Each named move below is a turn or a mirror, shown by a few rows before and after it. Which moves, in which order, take the first row of each later pair to the second? The first pair is answered.
k_300 (before |-> after):
[ -6  -9 -10 -13   8  11  13  -7  -1  15 -12  14   5   1  27   5] |-> [ -2  -6   9  -8   4 -14  -3  13 -10  23 -10  15   0 -15  16   4]
[-13 -10 -17  26   2   3   8 -35   5 -11   7  13   6   2  15  -6] |-> [ -9  -7  10  32  -4 -29 -11  -9  -8   0   7  14  -1 -18   0  -8]
[  8  16   2  -4  -6  15   1 -20   6  -4 -10  -2  -2   6  -1   3] |-> [ 10  19  17   0  -9  -3  -9  -4  -2   2 -10  -2  -5  -5  -9   3]
k_517 (before |-> after):
[-12  20   4   4   7 -12 -16  13  -2  14  18  18   5 -20   0   4] |-> [ -6   1   1  -5  -2 -14  -9   7  -8  37   7  10  14 -11   8   5]
[-14  17 -22  -9 -10  28  17 -23  17  11 -13  -7  20  11  17  -1] |-> [-15  43  17  15  -9  14  -4 -11   3 -18  -2   0   4  -5 -22 -20]
[-12  28   1  -2  18  11 -16   6  13 -14   1   5  13  -3   2  -4] |-> [  2   3  19  -3  -2   0 -18   2 -10  19 -15  -8  24   2  -6 -14]
[  4   0  -2  13  -6  -6   0   0  10 -20  15   5  13   9 -11   0] |-> [  8 -15   1  10 -13  -7   2  -4   1  -2   6  -2  20  13  -8  -2]
k_143 (before |-> after):
[ -9  18  18   4  -5  -8  -5   3  -3   0  -1   1  -1  -9  -2 -12] |-> [-10  10  -5  -4   2 -16   1   8  12   2   1   3   2  -8  16   7]
[-16  20  -2  -7  -3  20   1   5  12   6 -12   8  -3  -8  26   5] |-> [-14  26  13  -3  -7  24  -4   2   2   4 -14   8  -5  -9  13  -5]
[ -8  15  -7  -1 -10  18   5  -9  21   2 -14 -12   9   0   8   1] |-> [ -7  24  18   5  -6   7 -12   7   4  -3 -10  -5  -5 -13 -11  -9]
[  6 -32 -17   4   8 -11  -4  -8   5 -36  19   7 -11   9  -5  17] |-> [  7 -29  -8   8  -5   9   3 -27   0 -36  12  -1  -3  21 -10   1]
Now pairs of rows:
(two moves a pair)
[ -1   5  10   2  27   9 -15   9  -9 -18  12  17 -32 -15 -13   3] |-> [ -5  -2 -16  -4  28  30   1 -12   7 -21  11  12 -22   0   4   8] => k_300 then k_143
[ 4 13 12 10 -8  8 -1 -3 12 -6  0  5  4 -1 -1 -7] |-> [ 7  3 17  7 -7 -6 -8  9  2  6 -3  7 -1 -8 -3 -3] => k_517 then k_143
[ -2   8  -8   7  23  22   3  -9   7 -35  21  11 -13   3  -9  -2] |-> [ -1  -4 -32  -2  17   4  11  -2  25 -16  19   4   0   3  13  19] => k_300 then k_143
[ 10 -40   5  -6  14 -23  -3  18 -20   4   6  27   6  -3 -17   8] |-> [  3 -18   1   3  23   0   1   4 -11 -34  18  32  -2   3 -30   0] => k_300 then k_517
[  3 -24 -35   1  11   8   3 -15   0 -22  -3   6  -2  31   0  17] |-> [ 12 -39 -18   4  -2  -1   1 -18 -17  -2 -12  -3   3  33  -8   7] => k_517 then k_517
[ 11 -21  -2   2  30  -7  -8   8 -17 -23  18  17 -26  -2 -23   4] |-> [ 10 -25 -22  -3  27  18  11 -17  -7 -25  13  11 -16  15 -11   4] => k_300 then k_143
[  3  -2   6  -7   8  -3 -12  12  -7   0   2   6  -8 -10  -1   5] |-> [  5  -6   3  -8   1 -11  -8  11  -4  10  -2   0   0 -10   5   8] => k_143 then k_300
[-18  20   6   8 -11  20 -11  -9 -12   2  -2   7  -3 -32 -13  -7] |-> [-21  17  -9   1   3   8 -13   4  -3  -4   8  15  -9 -39  -3  10] => k_300 then k_143
[  5  14   5   5   3   8  -3  11  -6  -9   6  12 -11  -7  -7  -2] |-> [ 4  9 -5  1  3 -7 -4 19  2 -1  7 10 -8 -9  4 11] => k_143 then k_300
[ 11 -31  -2  21  -5 -19  -9  -4  -6  11  -1  -5  -5  11 -16   2] |-> [  3 -11  -7  24  -5  19   0 -24   0  -9  -4  -3  -6  20 -17 -10] => k_517 then k_143
[-3  0 -5 -2 -6  0  8 -1  9  4 -1 -2  3 10  7  3] |-> [-4  7 -2  2 -3 -6  6  5 11 -7  6  1 -3  5  0  4] => k_517 then k_143
[  0   6  11  -1  -8  -4 -11  15  -5  14  -3   0  -7 -13  -3  -1] |-> [ -6  15   4  -1   1   0 -12  16   2   3   3   4  -9 -14  -1   2] => k_517 then k_517
[ 13   2  25  34 -32 -18  -2  -6  -5  -6   1  13  -4 -24  -2   1] |-> [  8   7  22  33 -16  -2  -5  -6  -5 -26   9  23 -16 -22  -7   0] => k_300 then k_143
[  1  -3 -10 -13  31 -13 -21  12  -3 -23  21   1 -21 -15  24  -1] |-> [  3 -20 -18 -24  27 -10 -14   4  -3  -3  11  -5 -13  -9  37   3] => k_517 then k_517
[ -7   9 -13   5 -11  -5  12 -17  20 -15   2  -5  19   5   4   5] |-> [  0  -8  -4  -2 -19  -1  10 -20   2   9 -11 -11  24   9   6  -2] => k_143 then k_517
[ 29 -21  32 -20  -5  22  -5   1 -44  16 -10   7  -1  -4   5 -14] |-> [ 14  -6  -1 -27  26   2 -11  31 -12  -9  15  25 -17 -22  22  20] => k_143 then k_517
[ 19  -9  -1 -20  11  -5   3   9  -6   8   7  -2  -1  -9  -3  25] |-> [ 14   2 -10 -19  17  10   9   3   1 -10  13   0  -3  -4  -3  24] => k_517 then k_300
[  8 -25 -35  -8  19 -12  19  -3  19 -13  17   7  -5  21   2  26] |-> [  8  -8  -7   4   3  27  25 -34  -1 -20   5  -1  -1  35 -19 -10] => k_143 then k_517
[  7  -4  25 -12  24  -4 -38  20 -28  -3   3  19 -14 -17 -13   6] |-> [  9  -7  17  -8  -1  43  -9 -34 -26   3 -16  -3  12  17  -4 -16] => k_143 then k_143
[-8 16  7 -2  0 20 -4 -4 -2  2 -6  7 -4 -4 -5 -9] |-> [ -5   7   7  -6   6   2 -12  13  -6  12  -3  11  -9 -13  -2   0] => k_517 then k_143
[  5  -6   4  -3   1  14  14  -1 -19  15   3  -2  -3   7   2 -12] |-> [ -2  10  -2  -1  14  17  10   8  -8  -4  14   8 -13   1   2  -8] => k_517 then k_143
[ -2   1 -18  -9 -25 -40   9  26  13  41   1 -18  15  -6   9  13] |-> [-15  47  -5  14  -9 -23   0  24  24 -22  24  -4  -4 -13 -22   0] => k_300 then k_517
[  1   4   8  -8 -23 -25  -5  18   7  13  -9   0   5 -15  -3   2] |-> [  2   7  16  -4 -31 -10   1   1   2  14 -16  -6  11  -7  -7 -11] => k_143 then k_143
[ 3  8  0 -1 -7  2  3  1 -3 24 -9 -8  5  3  3 -7] |-> [-5 27 -3  2  2 12  0  1  5  4 -2  0 -2  1  1 -7] => k_517 then k_143
[ 11 -11  25   5 -18  -8  -4  -4 -12   9 -11  -9  -1  11  -7 -17] |-> [  5 -21 -21 -10   4   3   9  -8  15  -1  -2  -2  -1  21  20   9] => k_143 then k_300
[-11 -12   1 -20  -4  15 -12  13 -11  -1   2   0   2  -1  13 -10] |-> [-14  -7  -7 -20   0  16 -10  13  -2  -9   6   2   3   0  17  -6] => k_517 then k_143
[ 16 -16 -12   2   1 -37  -7  20   5   6   9   7  -5  -4   5  13] |-> [ 15   2   5  17   0 -25 -10  11   3 -25  18  10 -12  -2 -20  -3] => k_300 then k_517
